m = [[134, 136, 124, 127, 129, 127, 130, 123, 117, 131, 129], [138, 123, 123, 125, 134, 120, 126, 130, 126, 129, 129], [127, 132, 123, 130, 130, 130, 129, 114, 122, 136, 128], [130, 125, 124, 126, 123, 152, 134, 129, 140, 129, 131], [124, 133, 125, 127, 131, 129, 120, 128, 132, 131, 126], [124, 130, 123, 129, 133, 118, 124, 121, 132, 130, 129], [129, 119, 125, 130, 131, 118, 136, 131, 123, 129, 130]]
Find the entry just right of the largest entry.
A: 134
Find the second largest entry.
A: 140
The second smallest entry is 117
Find the fifth entry in reading order.
A: 129
The entry just left of the largest entry -> 123
The second entry in reading order: 136
Find the entry just left of 114.
A: 129
Find the 3rd entry in reading order.
A: 124
Find the entry at the centre.
A: 152

[145 128 120 129 101 112 135 122 126 128 126 140 135 132 142 127]
Give the minimum.
A: 101
Give the entry just left of 132.
A: 135
Give the entry just left of the smallest entry.
A: 129
Give the entry just right of 122.
A: 126
